One turn sends every row of this set to another row. A few are shown first. Where does it send the rows asked after them?
Lev: 16,7,4,9,-7,-13,5,20,-13,5,-13,-10,14,7,7,3,-12,7,6,9,-7,17,-9,-6,8,-1,6,6,-15,19,-5,6,11
Vivi: 10,20,-1,-3,24,-1,0,24,-2,-2,-8,-10,21,16,-5,-10,0,-6,-11,9,21,14,3,-11,7,-5,-9,7,9,19,20,-4,-10
zeda: -2,18,9,-2,-6,10,-15,12,-9,12,1,-10,20,7,11,-9,-11,-5,7,8,22,-7,7,-16,0,6,-17,9,-6,11,-1,-13,-20
Nuput: 5,13,-4,3,3,-11,-11,14,-3,-15,-20,-9,15,7,-7,-23,-1,-16,-5,19,14,6,-7,-15,5,3,-16,-10,12,10,2,0,2
lupif: 7,3,-8,-1,-15,1,-5,9,-2,15,9,-8,24,-2,13,5,-16,-4,11,2,12,-4,21,-12,26,2,-8,2,-11,-7,-9,-12,-4
ziri: 17,8,-2,8,-4,-21,2,17,-15,3,-20,-16,14,0,7,-1,-15,5,2,14,-10,17,-3,-9,9,-2,2,-2,-15,11,-10,1,13
fudet: -3,16,7,1,-13,5,-20,11,-7,4,-4,-10,16,0,13,-16,-14,-6,9,8,19,-11,6,-21,1,6,-18,2,-7,4,0,-15,-13
Guzo: 8,10,10,10,10,-24,4,1,9,-1,-4,-6,4,20,-10,-7,-6,-4,-8,28,14,-6,-4,-23,18,-4,-1,-14,3,11,8,-22,20
Vus: 13,1,10,-4,2,-24,-4,5,-9,8,0,0,9,26,3,5,-27,-11,-11,38,-2,-6,7,-14,24,-1,13,-9,8,8,-1,-15,7
Rizu: 4,18,7,-6,0,16,-11,15,-2,14,6,-6,26,5,9,-2,-8,-3,2,2,24,-4,13,-16,5,-2,-14,10,-4,7,0,-10,-23
zavuv: 13,7,14,0,0,-18,-2,5,-8,10,2,5,10,31,1,7,-26,-7,-9,42,0,-5,4,-8,20,-2,15,-3,9,14,-3,-11,1
Didu: 10,3,6,4,15,-21,4,-3,4,2,-3,-8,11,22,-16,2,-1,-15,-11,27,14,1,7,-20,27,-2,-5,-13,6,10,1,-15,19
Gela: 7,11,2,-8,-4,10,-18,11,2,1,-1,-6,24,-7,8,-9,-8,-10,-1,0,20,-6,16,-25,17,-6,-15,-4,1,-8,-6,-11,-11
kam: 9,13,13,8,18,-11,9,-1,4,9,2,-5,13,33,-19,9,0,-10,-10,31,19,5,6,-10,20,-3,-4,-3,6,20,2,-9,7
gavu: 13,6,14,0,-1,-20,-2,9,-5,7,2,5,8,27,6,3,-29,-4,-9,38,-1,-8,1,-14,20,-3,17,-6,8,11,4,-16,6
lobu: 3,23,3,11,6,-7,-9,18,-3,-14,-16,-10,10,13,-3,-23,-6,-8,-1,19,16,8,-9,-12,-1,3,-13,-2,5,18,14,-5,-5
Nuber: 16,4,13,-1,6,-20,-2,8,-3,4,4,2,8,25,4,5,-28,-8,-11,33,-2,-4,11,-15,29,-6,18,-7,5,5,7,-15,6
sovok: 14,11,-8,-11,20,-5,-3,19,-2,-3,-11,-9,25,10,-10,-11,4,-15,-15,8,20,12,3,-15,14,-4,-13,-2,16,12,8,0,-4
tus: 4,10,-3,6,-17,6,-5,10,-2,18,11,-7,23,7,12,8,-17,-1,16,7,13,-2,18,-4,18,3,-9,8,-12,0,-9,-8,-12
Dab: 4,21,2,4,14,-4,-6,18,-10,-3,-12,-12,16,21,-8,-15,-2,-12,-3,17,20,12,0,-7,1,6,-15,6,5,24,15,0,-12
kur: 4,11,12,10,6,-22,4,-4,-1,6,-4,-6,7,29,-14,-3,-3,-9,-5,35,16,-5,-6,-14,11,5,-5,-8,5,20,0,-14,16
leso: 15,9,15,2,3,-12,-2,8,-1,5,5,7,9,30,3,9,-27,-5,-11,37,2,-3,9,-10,24,-8,18,-3,7,10,4,-11,1
vonap: 19,13,3,9,1,-10,6,20,-12,11,-14,-12,19,9,5,8,-12,10,0,14,-6,23,0,-1,6,-7,5,6,-14,18,-10,7,3
zas: 13,13,-7,-4,11,-9,-7,20,4,-13,-16,-7,21,2,-6,-20,0,-11,-12,11,16,6,-4,-19,11,-8,-10,-11,15,5,7,-4,1
Vikit: 3,6,-5,4,-26,-2,-7,8,-4,15,6,-6,21,0,15,1,-18,-2,16,8,11,-7,9,-11,15,6,-9,2,-10,-3,-13,-12,-4
Non: 15,5,13,-1,8,-15,-3,4,-5,6,4,2,10,29,0,10,-27,-12,-12,37,-1,0,15,-9,28,-6,13,-6,7,8,1,-10,2
pag: 20,2,-1,6,-2,-14,2,18,-9,-3,-15,-13,15,-2,5,1,-12,-1,1,3,-9,19,0,-11,20,-6,5,-1,-14,8,-5,6,18
suf: 8,14,-5,4,-9,4,-4,13,2,16,8,-8,24,1,15,7,-19,4,12,4,13,-2,22,-8,22,-4,-7,4,-15,-7,-6,-15,-12
Baga: 8,18,16,14,12,-13,9,3,9,5,1,-2,7,31,-12,0,-6,2,-7,32,18,-1,-4,-14,11,-5,2,-4,3,20,9,-16,9
Lon: 23,6,3,8,2,-4,6,22,-6,4,-10,-8,20,7,2,10,-10,4,-1,4,-5,24,2,-3,17,-9,8,6,-11,15,-5,10,8
magel: 7,13,2,-11,2,14,-14,13,0,11,3,-6,29,-1,6,-1,-6,-9,-2,1,22,-4,18,-17,14,-6,-15,3,1,-1,-5,-8,-18
nemag: 7,9,-8,1,-17,-4,-6,12,1,14,5,-8,21,-6,18,0,-19,3,12,6,11,-8,15,-15,19,-1,-7,-2,-12,-10,-10,-18,-5
Fef: 14,12,12,9,22,-12,8,3,12,2,2,-4,12,24,-13,4,-4,-5,-13,24,16,3,8,-19,26,-13,1,-8,5,10,10,-16,13
gogam: 24,6,-2,6,5,-12,3,18,-8,3,-16,-13,19,0,3,7,-11,1,-3,9,-7,24,9,-6,19,-11,4,-2,-13,7,-10,6,9
von: 0,11,2,-3,-10,5,-22,8,-4,1,-6,-10,18,-6,10,-15,-12,-12,6,6,17,-9,11,-24,10,2,-19,-5,-3,-5,-6,-13,-8
vezir: 4,16,-1,9,-20,1,-4,12,0,16,7,-6,20,3,18,2,-20,7,15,10,13,-6,12,-8,11,1,-6,3,-14,-2,-10,-15,-12

Lev turns into ziri
zeda turns into fudet
Didu turns into Fef
Now find these:
zavuv turns into gavu
Vikit turns into nemag
Vivi turns into Dab

